Small tables with named rows and columns. After each table, cells are looked up by row and column.

Sugike:
	Pev	Tes
Niz	-17.75	-26.60
Zik	-2.13	15.42
Dar	-68.86	1.45
Bem	-27.44	63.32
Lof	-12.76	35.12
Mig	-23.25	44.15
Gos	-9.92	-1.71
Ritise	-34.03	-28.66
Donu	34.06	18.99
Sasosaz	-36.95	-27.96
Zavan	7.86	12.78

What is the Pev of Donu in Sugike?
34.06
What is the Tes of Dar in Sugike?
1.45
What is the Pev of Bem in Sugike?
-27.44
What is the Pev of Lof in Sugike?
-12.76
What is the Pev of Dar in Sugike?
-68.86
What is the Tes of Gos in Sugike?
-1.71
What is the Pev of Mig in Sugike?
-23.25
What is the Tes of Ritise in Sugike?
-28.66
What is the Pev of Ritise in Sugike?
-34.03
What is the Pev of Zavan in Sugike?
7.86
What is the Tes of Sasosaz in Sugike?
-27.96
What is the Tes of Donu in Sugike?
18.99
What is the Pev of Sasosaz in Sugike?
-36.95
What is the Pev of Zik in Sugike?
-2.13
What is the Pev of Gos in Sugike?
-9.92
What is the Tes of Lof in Sugike?
35.12
What is the Tes of Mig in Sugike?
44.15
What is the Tes of Zik in Sugike?
15.42
What is the Tes of Niz in Sugike?
-26.60
What is the Tes of Zavan in Sugike?
12.78

Bebato.csv
,Lasub,Dip,Zunidu,Zeve,Virizi,Dif,Bov,Revigo
Pezeno,0.949,-0.530,0.156,0.373,0.294,0.430,0.506,0.468
Rebu,0.565,0.525,0.085,0.325,0.577,0.124,0.508,0.601
Dabur,0.135,-0.034,0.667,0.578,-0.155,0.283,0.074,0.107
Sos,0.012,0.628,0.580,0.422,-0.251,0.116,0.674,0.129
Kesoti,-0.280,0.269,0.241,-0.030,-0.185,0.028,0.106,0.220
Rarek,0.509,-0.113,0.162,0.188,-0.093,0.010,0.285,-0.214
Saverat,-0.135,0.132,-0.167,-0.011,0.030,-0.126,0.302,0.387
Bef,0.538,0.249,0.315,0.607,0.368,-0.018,0.519,0.337
Bomara,0.465,0.615,0.415,0.299,0.588,0.239,0.314,0.629
Tob,-0.303,0.632,0.108,-0.146,0.215,0.398,0.726,0.484
Fodut,0.347,-0.131,0.385,0.245,0.432,0.668,-0.122,0.066

Rarek, Zeve -> 0.188
Bef, Virizi -> 0.368
Rarek, Dif -> 0.010
Fodut, Bov -> -0.122
Rebu, Dif -> 0.124
Bef, Zeve -> 0.607
Saverat, Bov -> 0.302
Which row has the largest Dif? Fodut

Melobi:
|  | Pok | Domav | Sona | Koludan | Lilezi | Sar | Firit | Gosav | Pefi |
|---|---|---|---|---|---|---|---|---|---|
| Mar | 178 | 200 | 192 | 182 | 66 | 117 | 140 | 34 | 116 |
| Guzu | 99 | 92 | 61 | 88 | 98 | 201 | 69 | 99 | 39 |
| Sep | 57 | 141 | 91 | 159 | 111 | 64 | 111 | 125 | 88 |
| Notug | 90 | 76 | 101 | 56 | 86 | 72 | 42 | 101 | 30 |

What is the Sona of Mar in Melobi? 192
What is the Koludan of Notug in Melobi? 56
What is the Gosav of Guzu in Melobi? 99
What is the Pok of Guzu in Melobi? 99
What is the Koludan of Mar in Melobi? 182
What is the Pok of Notug in Melobi? 90
What is the Domav of Notug in Melobi? 76
What is the Lilezi of Sep in Melobi? 111
What is the Firit of Mar in Melobi? 140
What is the Sona of Guzu in Melobi? 61
What is the Firit of Guzu in Melobi? 69
What is the Sona of Sep in Melobi? 91

